One turn or mirror swaps these rows in pairs. Which row does each one swap with?
The rows were stretched afterwards, more along some directions than others.
kif: [  5 -13  17  -8  -1  10 -21  -8 -16  -1 -16 -10   2 -13 -10   0   1  -1
   6  13  10  -9   7   8  -9 -13]
lotu: [ -2   3   1  -8   6   4   3 -12   9   1  -4   4   7  14  12   1  20  24
  10   5  10   7  12   4   9 -22]
muko: [-16 -31   0 -16  -2  23  15 -16   4   8  -7  -4 -21  -4   4 -22  -8  11
 -11   5   1  16 -26   3  13  -4]
Pidat: [ -9   8  10   9  -2  -2 -35  -2  -7  -9  -8  13   8   1   2   5  14 -11
  24  -4  -7  -2 -12  12   4 -22]
tuka: [  3   3   9   7  -9  -6 -18  -3  -1  -8 -16  13   7 -18   8   9  15  -7
   8  -8  -6 -11   1  23 -16 -22]
mez: [ -2 -24 -21  -5   4  28  13  -2  -9   6   2 -14 -15  -9  13  -9   4   0
   1   5  -6  15  -2  -5  13  22]
zas: [-11   0   5 -20  28  -1 -21 -11 -11   7  -4  -9  -4  10   0   8   1  -5
  18  -2   7 -18   5  -5  10   0]
Guge: [-17  -8   9   0  -1   9  -9 -11  23  -9  -2  -3  -4  -5  22 -12  -2  23
 -20  22  -1   9  -2  -1  14 -26]
Donat: [ 14 -11   0   7  10  -4 -18 -10  19  -6  -9  -4  -2  20  -5   4   7   6
  -2 -15   8   0   1  -9  -6  -7]
getu: [  1   2   1 -11  13   0   8  -9  14  -2  -1   1  14  18  13  -2  16  21
  12   1  11   2  17   0  -1 -15]
Ketu: [-10   4  11  -6  10  -7  -7   0 -18 -15   4 -23 -10   8  -4   7 -13 -16
  16   7  10 -18  -7   2  -1  12]
seze: [-15 -24 -15 -15   4  22  28 -14  -1   8  -9 -10 -15 -16  17 -17  -1   4
  -5   0  -9  27  -8   3  11   8]
momog: [ -4  -7  19   5   4  12 -10   0  -9  14  15   5   1  15 -15  -9 -10   3
   2   9  14 -22  -7 -10  -7  -7]
Kek: [  8  17  28  10   9 -11 -34  23 -12  10  20 -15 -13  22  -1   4  17  16
  15 -15   2   0  16  19 -14  -6]
miro: [ 11  -7  26  -5   2 -13  -5  -1  17   5  -7   8  -4  26   4  -8  -8  18
  13  -8   9 -16  -5   1  -9  -6]
notis: [ -4   3  10   6  -2  -5 -24   1 -30 -27  -1 -14 -16   4  19 -10  -6  11
  11  -1  -6  10 -19  13 -20 -10]
mapar: [-21  15  -2 -22  19  -4  -1   1 -14  -9   2   4 -24   0  14 -12  -3  -8
  27   3 -10   3 -20  11   5   7]
sigom: [-18   7  14   4   4   7 -30   3 -25  -9   7 -13  -7  18 -11  -6   0 -14
  29  11  14  -3 -16   1  14  -7]
dolar: [-10  12  -2 -13  16  -1   3  16 -25 -12  17 -10  -5  18   9 -12  -7  -9
  34  -6 -17  -8 -14   7 -13  14]
zap: [ -9  -7  11 -19  20   5 -18  -6 -27   3  -6 -10   2   1   3   3  -3  -3
  22   6   5 -16   4   1  -3  -9]
Vake: [ -6  -4  15 -17  14   4 -20  -8 -21   2 -10  -8   6  -5  -3   4  -2  -3
  16  10   7 -17  12   2  -4 -11]
dupi: [ -9 -28 -14 -12   1  20  27 -10   2  13  -2  -9 -17 -11  15 -16  -5   5
  -8   0  -5  18  -6  -1   8  10]
depom: [  9 -12  19  -1   1   8 -21  -2  14   7  -1   9  -5  23   2  -9  -2  22
  13   2  12  -9  -8 -14   7   1]
kimiz: [  8 -10  13  18  -9 -12 -24   8 -23 -26  -9  -9  -3  10  17 -11  -2   8
  12  -9   4   2 -15  12 -38 -21]
negis: [  8 -16 -12   0   4  30  -2   3  -6  14   4  -5 -15   3   3  -8   4  15
   9   9   2  -1   4 -10  15  22]
megum: [  4  19  14  11  11 -12 -18  18  -7  11   8 -12  -5  20  -4   3  12   5
  11 -16 -12  11  23  16  -2   7]
nemab: [ 11   9  29   2   0  -1 -32  23  -2  15  28 -14 -17  16   2  -6  10  22
   8  -7  11  -3   5  14 -11 -10]
lir: [ 16 -16  13  15  -2 -13 -28  -9  13  -6 -13  -4   1  20  -7  -2   7   6
   4 -15  11  -2  -6   2 -14 -17]
bezo: [ 12  10  -3 -19  22   2  -5  12  -7 -20   4 -33   5  -5  22  -9  10   5
  11  -4   0   8  14  16 -28   1]
Muni: [-15 -25  11 -18  -3  25   8  -9   1  12   0  -1 -20  -1  -4 -17  -6  12
 -10   4   6   8 -28   5  12  -8]
rez: [ -6   4  10   4  -2  -2 -19   6 -30 -27   1 -16 -20   1  18 -11 -14   7
   5  -1  -6   2 -17  12 -22  -5]
Bezi: [ 23  -3   0  -4  10  12 -31  -4   5 -15   4  -9 -12   0  -3  -5   8   0
  10   0   0  18 -15   8  -7  -3]
nagim: [-16   9  -8  -6  14  21 -17  19 -23 -30  11 -15 -27  -4  12 -13 -15  12
 -10  11 -21  10 -17   8   1  13]
Setus: [ 23   3   6   1  26   0 -29   5  -7  -6  28 -25   4  20   7  11   5   1
  30  -8  -6  -6  -8  -2 -26  14]
nelod: [-18  13  -2  -6   9  10 -22   6 -24 -28   3 -18 -25  -1  12 -15 -20  11
  -1   8 -16  12 -21   8  -4   5]
zepo: [-19  13 -10  -6  14  18 -15  12 -18 -29   6 -20 -27   5   9 -11 -18  13
  -6  11 -19  10 -14   3  11  14]
Gov: [-16 -32  -2 -18   2  18  26 -17   8  10 -11  -1 -18  -8   7 -22  -6   8
  -8   3  -1  20 -21   6  16  -3]
fozep: [  1 -10  27  17   2  -1 -25   3  -9  22  10 -12   6   3 -12  15   6   7
  12   1   6 -32  -1  -1 -17   5]
vok: [ -4 -22 -17  -6   4  26  17  -7  -3   4  -2 -16 -16 -11  18 -15   0   6
  -3   4  -5  19   4  -1  12  17]
tapo: [ -8 -11  26  15  -4   8 -21  -4   0  19  -3  -4   2 -10 -13   6   5   9
  -1  12   5 -22  -4   4  -4   4]
zona: [-17   0  12   2   4  15 -37   1 -25  -3  -1   1  -3  20  -8  -3   8 -12
  34  12  15  -1 -20  -2  21 -18]
Vit: [-11  -8  -1   4  -3  11   3  22  -4 -10  12 -24   7  13  -1 -11 -13   2
  -6   5 -20  -7   1 -10 -10   9]
Rukez: [  8  22  20  10  12 -17 -27  20  -9  11  19 -15  -5  23  -2   3  10   5
  19 -20  -8   4  19  16 -10   4]
bidiz: [ -9  -1  10   4  -4  -1 -23   7 -31 -26   3 -11 -17   3  22 -17 -10   9
   9   1  -3   7 -25   9 -20 -13]
runup: [-2  4 -8 -6  4 14  3 -3  6 -5  5 -4 12 23  5 -2 17 18  8  5  9  7  6 -8
  6 -8]
dap: [  0   2   0  -4   8  -1   7 -10  12  -4   1   5   7  18  21  -1  12  21
   5   3  11   2  13  -3   3 -16]
naf: [-12 -25 -13 -15  -2  22  28 -14  -1   3   0 -14 -15 -13  16 -17  -6   3
  -7   1  -4  22 -11   3   8  11]
satip: [  8   8  11   2  -4  -6 -17  -3   5 -10 -11  12   9 -21   4   8  13  -2
   0  -4  -5 -16   9  26 -20 -19]
nosu: [ 15   4   7   1  -5   2 -11   2   6 -12  -2   8   6 -25   7   6  11   3
 -10   2   2 -24  11  20 -29 -14]
Tegi: [ -2   3  -1  -8   9  -1   9 -12   8  -4  -3   4   7  12  21  -5  15  20
  13   4  10   8  10   1   3 -18]
gel: [  7   7  16 -22   7 -16   1   1  11 -15  -6 -26   2   5  13 -11  -4   5
   5 -11   3   0  10  17 -28  -3]
sud: [ 15  -8   0  -3  -2  19 -27   0   7 -14  -6   0  -6 -14  -9  -7   9  -3
  -3  10   3  15  -8   9  -1 -11]
kope: [-11  -1  19  12   2  13 -21   1 -17   7  11   0   5  22 -21  -4  -8  -1
   3   9   1 -13  -8 -10  -2   1]
Lada: [-13 -19  -1  13 -12  15   6   9   8  -6  -2 -17   4   3   0 -12 -10   9
 -17  20 -18  -2   1  -4   4  -5]
tig: [ -1  17  19  13   6 -13 -23  15 -14  11  12 -17  -6  17  -4   0   9   3
  16 -17 -11  12  16  19  -3   5]
domum: [ -6  -8  -3  -1  27   1 -31 -22   9 -22 -14 -10   0   7   0  14   1  21
   0  23 -13  -5  -9 -15   6  -3]
guzuv: [ 29   7   0  -8  22  -7 -26   4   6 -10  24 -14  -4  11   4   8   4  -4
  23  -9  -1  -2 -10   2 -21   7]
puli: [-13  -1   6 -24  28   3 -21 -11 -13   8  -2 -11  -3   8   2   5  -4  -4
  20   4   7 -18   4  -6   9  -2]
tifir: [  0   7  -5  -8   7  14  -7   4   9  -6   9  -7   7  24 -10  -2  12  18
   2   4   7   1   6  -5  10  -6]
kelu: [-21 -25 -10 -18   0  29  21 -13  -4   6  -7  -8 -16 -21  12 -18  -3   7
 -11   5  -8  24 -15   5  15   3]
vuba: [ -5  -4   3  -2  25 -11 -20 -24  16 -22 -19  -8  -1   0  -2  19 -10  17
 -10  18 -15 -13  -4  -9  -1   2]
zotig: [ -2  -1   5  -6   4  -2  -3 -16  20  -5  -2   6   3   5  23  -7   7  19
   2  15  12   4   4   1   9 -22]
mito: [-13 -19 -16 -11   3  21  23 -16  -5  11  -6 -10 -15 -20  16 -17   3   4
  -2  -2  -8  25  -6   3   9   9]
lub: [ 17   3   8  -1  -6   3 -11   1   4  -7   3   7   7 -25   4   2   8   4
 -11   4   5 -27   8  18 -32 -14]
fuget: [ 0  6 -2 -3  6 12 -4  1 10 -2  9 -4 11 27 -2 -3 16 20  4  4  9  2 11 -5
  8 -7]
bug: [ -2   2   2  -7  14  -2   9 -20   7  -3  -6   3   5   6  24  -5  16  22
   9   3   8  11  12   5   3 -21]
Gol: [  2 -12  19  -7  -3  11 -22  -1 -19   0 -11  -7   6 -13  -9  -1   3  -3
   9  11   8 -13   8   9 -13 -15]
pozut: [-13  15  20  13  10 -12 -22  12 -13  13   4  -2  -3  29 -12   6   4  -4
  14 -12 -14   9  12   5   4   5]
Gafe: [  4  15  24   0   3  -7 -34  19  -3  13  17 -14 -16  24   2   1  13  20
  13  -6  12  -2   9  13  -6 -11]
vonis: [-11  -4  13 -19  14   5 -24  -9 -24   4  -7 -12   2  -1  -1   5  -2  -4
  20   6   7 -18   4   0  -3  -9]
Nuz: [-22 -27 -11 -18   1  22  30 -19   0   6 -13  -6 -15 -13  15 -15  -6   4
  -7   3  -8  19 -16   3   8   3]
kogem: [-10   7  10   3   1  -3 -29  -7  -4 -10 -18  14   9  -1   4   5  11  -9
  21  -2  -7  -4  -8  15   2 -24]
Menim: [-13   3  13  -2   7 -18  -7 -13   2 -20  -9 -20 -14   3  -5   7 -18  -7
   6  13   3 -16  -5   3  -2  12]
gepar: [  5   9  10   3  -9  -7 -15  -3   8  -7 -13  13   8 -20   6  10  14  -3
  -2  -5  -4 -12   9  22 -19 -21]
Kud: [ -5   0   3  -5   4   3  -1 -14  14  -3   3   4  -1   8  27  -9   7  20
   6  13   9   8   5   0   9 -20]
kenam: [  1   1  -2  -9   9  -2  10 -15  11  -1   4  -2   6  22  17   1  14  18
  13   1  11   9  11   0   8 -12]

sigom is swapped with Bezi
kenam is swapped with naf
kelu is swapped with lotu
domum is swapped with tapo
Menim is swapped with Setus
muko is swapped with fuget
vuba is swapped with fozep
nelod is swapped with Kek
runup is swapped with Gov

One turn or mirror swaps these rows in pairs. Which row does each one swap with?
The rows were stretched afterwards, more along some directions than others.
zez: [-12  18   6  10   6 -14   8  20 -14 -13  25  38 -14   3  -7   1  20   7
  27]
Poga: [ -7   4   6 -10  12  11  18 -10  -4  14 -13  31 -15  -5  -8 -19  -7  -3
  -8]
Vati: [-12  -7  -8   3  -5  -6   5   6 -16  -8  14   6 -10  -6  -1   0   7   9
   1]
rar: [ -6  18  14  -7  -1 -11   8  -3 -15  -5   9  40 -12  -4 -16   1  21 -10
  22]
belad: [-11  17  19 -10  -4   3  -5  -1   6   6  -1  25 -18   3 -16  -2  13  -8
  11]
Sobo: [  5  -7  -4 -22 -10   0   3   6 -13   7   4  -7 -17  -1   2   1 -11  -9
  -7]
zam: [ -9  11  10 -10  12  -7  -1  16  -8   3  14  22 -16  -9  -1 -10   6   6
  15]
fofe: [  1  -2  10 -11   4  -2  -1   1   1   5  -9  16 -15  -7 -16 -11 -15 -10
 -13]
rarug: [  3  -7  -5   3   6 -15   0   2 -28   4  16  16  -6  -4   0   6   3  15
   0]
poz: [  9 -18  -4   4  12  -4  -3  -3 -15 -11   2   2  -6   3   3  -4  -6   0
  -3]
Zuves: [-11  -6  -2  -3  -4   9 -11   3  10  -1   2 -14 -14  -4   8 -10  -6  -5
  -7]
larif: [ -5  16   1  -6  15  -1  -1   7  -5  -8  -1  39 -19  -2 -11   4   1  -1
  10]
lol: [  8   2  -1   7  17  -2  11  -3  -4  -8  -2  24  -8  -6  -5 -13   4  -6
   3]
roni: [-11  10  -6 -10  -5  16   6  10 -12   7  18  -5  -3   8   5  -2   6  16
  -5]
Toru: [-12  -5  -6  -1   7  -9  -8  16 -13 -14  16  27 -19  -4  -1   0   7   1
  12]
Nalag: [  6   8  13 -11  -6  10   2   4   8  14  -5  10  -9  -2  -3  -9  -2 -12
   1]
fito: [  1  18  -6   6   6   6   8  -1 -17  11   6  27 -17  -1   3   4   3   5
  -2]
kodom: [-18   9  11  -7   0   4  -7  -2  13  -3   9  -5  -8  -1   7 -12  11  -1
   7]
Fil: [-22   9   8   3   0  -4   2  12  -8   2  17  16  -1   5  -9 -14  23  22
  18]
Piro: [-13 -14  14 -14  12  -1  -7  22  -7  -1   4  15  -4   2  -3 -15   1  20
   5]
bul: [-12   8 -12  -5   0  10  -1  18  -9   1  21   3 -12  -5   3  -1  -5   9
  -3]
duzu: [ 12  14  -1  -1  11 -13  20   5 -24   7   5  28 -11  -6 -16 -11  14  -7
  11]
Diba: [ -1   5  -4 -15   7   0  -9   0   2  -3  -9   5 -19   6 -11  10  -9 -14
  -7]
rubi: [ 13   4  -2 -13   2  -8   5  -5  -8  15 -10   2 -11  -7  -4  -6 -13 -12
 -18]
Mag: [  0  -9 -20  10   7   2   7  -2 -30   3  11  14 -14   3  10  -1   6  -2
  -3]
zod: [ -9   1   1   8   8  -1   3  18  -7   0  13   2  -1   0   9 -14  14  20
  -3]
mog: [  3  13   0  -1   6   1  20  13   1   1   0  21 -17  -2  -1 -12  -3 -11
   1]
Tovab: [ -3  17  15  -8   3   5  -1  -2  -6   6  17   6  -1   4  -9 -17   7   1
   6]
Kozo: [-10  -3   8   2   0  -5 -10   0  -9   1  11  -3  -4  12  -6 -11   4  13
  -9]
zom: [  0  12  -9   1  -2  -9   7  13 -24  10   1  16  -7  -4  -4  -2   4   0
  -8]
bura: [ -1   6  17  -5  15 -19  13  19 -17  -9   3  38  -7 -10 -14 -11   9   3
  16]
Ves: [  1  18 -16  13  -7   6   7   2 -13  -3  10 -11  -1   6   4  -2   8 -16
  -7]
ren: [ -6   8   0  12   1   0  -3  14  -5  -7  20  -5   4   1  -5 -17  10   9
  -6]
Sozu: [  4   7  -6   8   7  -8  10  -5 -20  14  11  22 -11 -12  -4  -5   4  -7
   2]
Fas: [ -7  -9   6  -5   4   4  13   4 -11   5  -2  16  -9  -2  -4 -24   7  11
   5]
Buliv: [ 18  11  -7  -6   2  -6   7  -3 -13   8  -7  18 -23   2  -7   4 -13 -32
  -6]
pelo: [  0  22   1  -8   5  -7  -7  -1 -14   4  -9  22 -19   6 -13 -10   2 -25
  -2]
bim: [ -5   9 -11  -2   9   5   4  10 -22   7  14  20 -14   3 -12   6  -4  -7
   5]
Nav: [ -9   2   1   4   9  -2  -8   7   5  -9  -7  10 -11   0   0 -26  -3  -5
 -13]
Luz: [-13  12   0   1  12   5  17  -3   2   3   8  24 -19 -12   3   3   3   0
   5]
suso: [-15 -15   5  -1   2  -6 -16  25  -6  -9   7   0  -4   5 -10 -10   6  15
   1]
fopil: [  1   4 -15  12   3 -13   7   4 -29  -4  12  18 -12   9  -2   3   8   0
   2]

Buliv is swapped with fopil
rarug is swapped with rubi
mog is swapped with zez
Mag is swapped with pelo

